Here are some points:
array([-11, -24,   1,  12,   1,   4,  -2, -18,  22, -20, -11,  10,  32,  -6,
         8, -15,   8])
array([ 30,   1, -16, -11,  12,  46,  65, -10,  36,  -6, -14, -37,  48, -42,
       -17, -26,  -4])
array([-44, -23,  21,  -6, -13, -83, -63, -23,  -5,   3,  22,  51,  37,  -1,
        25,  28,  32])
array([ -8,   4,  21, -12,  19, -68, -38, -12, -38,  20,  39,  50,  16,  -3,
         7,  33,  21])
array([ 28,  -4,   7,  -1,  11,  17,   8,  19,   5, -17,   5,  12,   4, -17,
       -22,   2,   9])
array([-16,  -4,   0,  13,   1, -15, -15,   6,  10, -33, -18,  -6,  40, -11,
        13,   1,   1])
array([  33,  -28,  -23,  -20,   42,   36,  127,  -32,  127,  -73,   32,   -7,
        127, -123,  -80,  -59,   41])
array([ 62,  -1, -56, -13,  -6, 120,  54,  -1, -30,  39,   4, -48, -43,  -1,
       -32, -26,  -4])
array([ -3,  42, -20,  30, -37,  20,  16,  42, -18,  25,  38,   0,  -6,  32,
       -59,  14, -10])
array([ -1,   9,  -5,  -2, -13,  19,   5,   1,  10,  10, -44, -26, -12,  16,
        -1, -18, -27])
array([-11,  -2,  -1,  -6,  12,  22,   5,   3,  -2,  21, -24,  -3, -12,  13,
       -13,   6,  -7])
array([ 16,  21,  26,   2, -39,  -4, -36,   1, -30,  22,  18,  46,  39, -16,
        -4, -16,  23])
array([ 59,  27,  13,  13, -18,  52,  21,   7,  24,  16, -48, -10, -98,  39,
       -11,  -4, -31])
array([  6, -16,  10,  -7,   8,  -5,  10,   6,   0, -26,  19,  14,   2, -23,
        -7,   5,  13])
array([-48, -40, -17,   7, -19, -27, -24,   2, -11, -27, -23,  -1,   4,  11,
        -8,  19, -21])
array([ -8, -13, -13,   4,   1,  -7, -12,  -4,  -7, -13,  -5,  -5,   0,  -8,
        -5,  -1,   3])
array([-11, -60,  36, -10, -13, -30,  15, -28,  34, -55, -36, -19,  62,  -9,
       -13, -24,   2])
array([  7,  21,  -9,  14, -19, -20, -21,   7, -25,  20,  14,  15, -32,  20,
         5,  22,  19])
array([ -3,  -4,  -5,  11,  18,   6,  -5, -10,   1, -23, -21, -16,   0,   9,
         1, -11, -16])
array([ -2,  17,   6, -12,  -7, -47, -41,  17, -20,  25,  21,  33, -21,  25,
        -4,  29,  13])
array([ -2, -14,  -5,  11,   7,  -7,  11, -10,  -4,  -4,  -3,   1,  17, -18,
         1, -12,  -7])
array([ -7, -19, -40,  32, -37,  37,  10, -10,  20, -26, -62, -78,  -9,   4,
       -24,  -1,  -4])
array([ -1,  27,   2, -16,  -7,  -2,  -8,  22,  -5,  22,  35,  27, -31,  -1,
         9,  19,  -5])
array([ 24,  -4,  11,   1,  32, -32, -29,   0, -13, -25,  15,  18,  -3, -14,
         6,  11,   0])
array([ -1, -11,  -8,  13, -11,  -3,  11, -17, -11,  -1,   9,  -7,  14,  -1,
        10,   7,   6])
array([-27, -57,  24,  -8,  35, -27,   0, -17,  20, -47,  19,  47,  75, -52,
        20, -20,  31])
array([  8,   6, -10, -10,   3,  32,   6,   8,  10,   0, -11, -15,   1,   3,
       -14, -28,  -2])
array([ -5, -15,  -2,   5, -21,  25,  21, -11,  12,  -2, -25, -28,  30, -26,
         3, -24, -13])
array([ -6,  -3,  10,   5,   3,  -2,  10,   1, -10, -25,  13, -13,  18,   2,
        -5, -12,   0])
array([  0,  -3, -21, -34,   3,   6,   5,   3, -13,   7,  -7,  40,  12, -15,
       -17,  -5,  -5])
array([ 12,  -7,  -7, -10,   5,  10,  14,  15,  42, -42,   1, -32,   2,  -9,
        -7, -18,  26])
array([  28,   46,  -14,   14,   -7,   62,    7,   13,  -40,   60,  -31,  -18,
       -122,   52,  -30,    9,  -36])
array([ 21,   0, -15,  13,  13,  -7, -15, -29,  18, -14, -14, -32, -13,  11,
        -7,  13, -26])
array([-20,  13,  11,  -5,  -5,  11,  22,  14,  -7,   1,  -9,   1,  -9,  -1,
         0,  -1, -13])
array([  5, -25, -12,   2,  -1,  31,  36, -11,  31, -28, -26, -40,  19, -11,
         7, -27,  -8])
array([   9,   24,   35,   26,   91,  -77, -127,  -43,  -40,  -97,  -54,  -15,
        -47,    6,   83,    6,  -30])
array([ -2,   9,  -9,   0,  10,  -3, -41, -19,   8,  -8, -87, -61,   8,  11,
         2,  26, -50])
array([-29, -27,  10,  -9,   8, -24, -13, -20,  25, -20,  13,   3,  49,  -6,
        11,   2,   7])
array([  5, -13,   4,  -1,  30,  46,  38,  -3,  34, -20, -26, -19,  21, -17,
        16, -18,  -8])
array([  7,  13,  20,   2, -11, -21,  -2,  24, -13,  35,  27,  30,  13,  -9,
        -4, -17,  16])
array([ 23,  33, -12,   5,   8,  55,  17,   5,   1,  29, -37, -37, -64,  16,
        -2,   3, -21])
array([  32,   74,   18,   -6,    2,   -3,  -37,   21,  -65,  103,   22,   58,
       -127,   51,  -24,   59,  -14])
array([ 16,  15,   4, -15,  15, -27, -13,  23,  12,  11,  56,  32,  20, -11,
        -8,  -4,  10])
array([-18, -33,  20,  -8,   3,  15,  15,  22,  10,   6,  28,  19, -20, -19,
       -24,  -3,  52])
array([ -5, -21,   2, -16,  -2,  -7, -12, -17,   6, -22, -20,  -4,  12,  -6,
         7,  -6,   7])
array([-11, -24,   7,  15,   4, -13, -18,   2,   3, -37,  34,  29,  44, -30,
         2, -13,  17])
array([  -9,  -65,  -19,  -16,  -11,   74,   68,  -41,   84,  -61,  -94, -114,
         81,  -15,   -4,  -59,  -11])
array([-13, -40, -15,  17, -13,   8,  24, -25,  50, -80, -30, -35,  78, -17,
        -5, -21,  13])
array([  26,   78,   -8,   16,  -11,   40,  -20,   30,  -32,   64,   13,  -20,
       -117,   62,  -21,   39,  -20])
Then 16 other points, each followed by its number:
array([-10,  -9, -29,  28,  -5,  40,   0, -11,   0, -13, -47, -38, -43,  32,
        -1, -10, -16]) 0
array([-49, -13, -23, -13,  -8,  52,  -1,  14,  -6, -11, -24, -35, -47, -11,
       -16, -22, -12]) 1
array([  5,  -3, -10,  27,   4,  23,   9,   1,  31,  -9, -16, -18, -18,  17,
        -6,  -6, -24]) 2
array([ 29,  -4, -27,  36,  -1, -10,  -7,   7, -21,   5, -36, -19, -49,  25,
        -5,  27, -14]) 3
array([-24, -57,  11, -16,   2, -18, -16, -18,  35, -18,  10, -20,  65,  -9,
        14, -30,   0]) 4
array([ 16,  10,  25, -22,   0, -51, -23,  26, -19,  10,  53,  82,   9, -20,
        10,   6,  34]) 5
array([ 15,  -7,  -8,   6, -49,  40,  50,  18,   1,  60,  -1,   1,   0,  19,
       -41,  13,  26]) 6
array([ 11,   4,  -3, -10, -11,   1,  -3,  20,   7,   0,  15,   1,  -2,  10,
         9,  -2,   7]) 7
array([-10,   0,  14,   3,  -9, -41, -47,   2, -35,   9,  25,  38,   1,   4,
         5,  21,  23]) 8
array([-49, -50,  42,   2,   9, -76, -36, -14,   3, -18,  65,  76, 112, -55,
        -1, -11,  56]) 9
array([  9, -31, -47,  -1, -25,  34,  51, -22,  25, -11, -20, -38,  81, -10,
        23, -43,   5]) 10
array([  47,   76,   21,    8,   27,  -17,  -41,    4, -102,  110,   66,   68,
       -127,   73,   -2,   85,   -7]) 11
array([-28, -54,   9, -14, -14,  12,   3, -31,  40, -71, -43, -12,  74, -38,
        31, -42,  13]) 12
array([ 43,  64,   1,   6,   0, -15, -23,  24, -37,  64,   6,  29, -86,  28,
       -27,  25,   2]) 13
array([-11, -58,   2,  24,   4,  -4,  10, -31,  50, -24, -51, -55,  38,   2,
        28, -17,  -8]) 14
array([ 15,  -2, -49, -29,  -2,  39,  17,  43, -21,  -4,   3,  45,  13, -15,
       -22,  -5,  15]) 15
Which three of these numbered points are nearest to each point below by angle, seen from the average point of the first points? Their numbers follow each, nearest first.
array([ 22, -19,  11,   0,  12,   1,  -4,   1,  19, -12, -36, -44,  18,  -7,
         9,   3, -29]) > 14 12 2
array([ -1,  46, -27,  -8,  -1,  79,  92,  31,  34,  -3,   1, -90, -70,   6,
       -36, -33,  -1]) > 1 2 0
array([  2, -12, -16,  16,  -1,  20,  32,  10,  13, -28,   3, -14,  24, -14,
         7, -21,   5]) > 10 12 14
array([-48,   5,  -1,  33,  -8,  12,  20,   9, -13, -16,  13,   9,  -7,   4,
        12,   2,  11]) > 1 8 9
array([ 11, -13, -14,  -1,  11,  43,  20,   3, -14, -14,  14,   1,  16, -27,
       -13,   2,   1]) > 15 10 6
array([-16, -48,  -8,   2,   9,  20,  31,  -5,  34, -52, -37, -33,  57, -63,
        22,  -4,  -7]) > 12 14 10
array([-14, -69, -16,  -8,  -8, -23,  37, -30,  34, -66,  -8,   6,  83, -50,
        21, -15,  17]) > 12 4 10
array([ 29, -12, -39, -15,  14,  53,  50, -36,  40, -46, -45, -55,  24, -17,
        -8, -40,  -9]) > 10 14 12
array([  3,  14, -30,   6,   8,  98,  24,  35, -21,   2, -22, -62, -53,  14,
       -10,  -8,   1]) > 1 0 2
array([ 37,   2, -32,  26,   4,  51,  80,  10,  29,  -1, -16, -44, -30, -20,
       -13, -38, -42]) > 2 0 10
array([  5, -16, -14,   2, -11,  54,  60,   1,  44, -33, -39, -36,  21, -22,
       -14, -28,   0]) > 10 12 14
array([ -32,  -87,  -12,    1,   19,   98,   75,  -45,   98,  -52, -127, -109,
         63,  -16,    2,  -56,  -58]) > 14 10 12
array([-25, -20,  32,  19,  26, -60, -33,   5,  12, -47,  14,  45,  63, -46,
        13,  -7,  15]) > 9 4 5
array([ -7,  35, -23,  18, -27,  35,  44,  27,  60, -35, -43, -52,  -3,   7,
        -5, -40, -22]) > 2 0 10
array([ -1,  -2,   9,   1,  -2, -17, -24,  -7, -10,   0,  10,  12,   2,  11,
         5,   9,   3]) > 8 5 11
array([  7,   3, -16,  -1, -11,  28,  41,  24,  11,  -8,  -8, -34,  -7,  -2,
       -26, -24,  -4]) > 1 6 2
array([-26, -19, -41,  -4,   4,  95,  59,   3,  77, -34, -19, -69,  47, -47,
        17, -37,  22]) > 10 12 14
array([ 15, -39,  -1,  18,   8,  11, -33,  15,  12,  -3, -21, -36,  17,   3,
        11,   7, -29]) > 14 2 4
array([ 31,  45, -27, -18, -18,  -2, -29,  72, -35,  21,  26,  17, -28,  70,
         6,  47,  35]) > 7 13 11
array([-19, -13,  24,   2,   8, -81, -20, -23,   5, -44,  58,  76,  80, -37,
        -8, -13,  30]) > 9 5 8
array([ 13,   8, -15,   0, -13,  59,  26, -16,   4,  12, -43, -55, -35,  23,
         1,  -9, -17]) > 0 2 1
array([-12, -23,   4,  -1,  12, -23, -21,  -4,  -4, -18,  -1, -13,  31,  -7,
        21, -14,   3]) > 4 9 12
array([  6, -14, -19,  15, -10,  -2, -14,  -6,   4, -11, -12, -15,  -7,   4,
         0,  23,  -8]) > 3 0 2
array([ 10,  32,  -3,  28,  -5,  -4,  26,  23, -13,  33, -41, -31, -56,  16,
       -20,  -1, -34]) > 3 13 0
array([ -37,   22,   44,  -18,    2, -102,  -83,    5,  -96,   72,   87,  103,
        -27,   69,   12,   61,   22]) > 8 11 5
array([  2,   6, -20,  15, -14,  82,  19,  -8,  34,   0, -21, -54,  14,  13,
        -5, -38, -11]) > 2 10 0
array([  6,   5,  -2,  15,   2,  31,  20,  -8,   5,   6,   2, -17, -11,  11,
         7,   0,   5]) > 2 0 6
array([-16,  -6,  -6,  10, -10,   5, -12, -18,   6, -13, -12, -26,  18,   2,
         8,  -4,  -8]) > 14 12 4
array([-19, -16,  16,  12,   9, -92,   1,   7,   3, -11,  65,  65,  78, -36,
         5, -33,  47]) > 9 5 8
array([ 11,   8,   7,  -7,  13, -45, -17,   6, -13,   9,  37,  38,  28, -28,
        -4,   1,  14]) > 5 9 8
array([ -1,  14, -25,   8, -16,  20,  -8, -18,  18,  22, -80, -52, -71,  54,
        12,  28, -32]) > 0 3 2
array([ -9, -21,   6,  -7,  10, -10, -16, -11,  33, -28,  -6,  -5,  34, -16,
         6,  -8,   2]) > 4 12 9
array([  5,  -8,   2,  -4,  -3,  13,   7, -15,  -3,  10,  -9, -11,   0,  -2,
       -14,   0,  -9]) > 6 0 1
array([-11, -10,  13,   9,   5, -21,  -7,   8,  16, -32,  28,   8,  25,  -9,
         8,   0,  17]) > 9 5 4
array([-14,  12, -45,  38, -42,   1, -72,   7, -22,  51, -58, -14, -88,  62,
        25,  -2, -19]) > 3 0 13
array([-10,  -6,   9,  -6,   8, -19,  -5,   5,   5, -24,   8,   7,  30, -22,
        15,  -2,   2]) > 9 4 5
array([-22, -26,  11,  17,  -8, -21, -42,   2, -40,  -9,   1,   8, -26,  14,
         9,  16,  -6]) > 8 11 3
array([-41, -30,   2,   7,   0,   4, -35, -73,   1, -27, -51,   5,  26, -16,
        15,  -5,  12]) > 12 14 4
array([-13,  38,  40, -25,  -1, -86, -77, -35, -37,  41,  39,  77, -18,  51,
        14,  31,  -3]) > 8 5 11
array([ 12,  21,   3,   2,   6, -26, -34,  -1, -43,  36,  29,  36, -47,  29,
         4,  36, -13]) > 11 13 8
array([ 20, -18,   4, -35, -17,  57,  57, -15,  45, -28,   3, -15,  39, -18,
        -8, -64,  23]) > 10 12 4
array([-13, -23, -30,  16,   0,  30,  20,  13, -17,   8, -18, -18, -60,  30,
        -5,  35, -15]) > 3 0 1
array([  8,  14,  -5,  19,  -8,  33,  -4,  -1,  -4,  -6, -29,   0, -16,  21,
         5,   3, -17]) > 0 2 3
array([-20, -14,  29,   0,  10, -67, -33, -25,   9, -39,  10,  21,  44, -27,
        12,  -7,  17]) > 9 4 8
array([ -3, -63,  10, -29, -11, -14,  24,  -2,  41, -38, -32,  -8,  96, -39,
        16, -15, -17]) > 12 4 10
array([ -1,   3,   2,  -5,   1,  -3,  -1,   2,  -7,  -5,  20,  11,   0, -15,
        -7,   3,   8]) > 5 8 9
array([  21,   74,  -26,   36,   -7,   74,  -38,   -4,  -58,   60,  -59,  -56,
       -127,   69,  -20,   27,  -38]) > 3 0 13
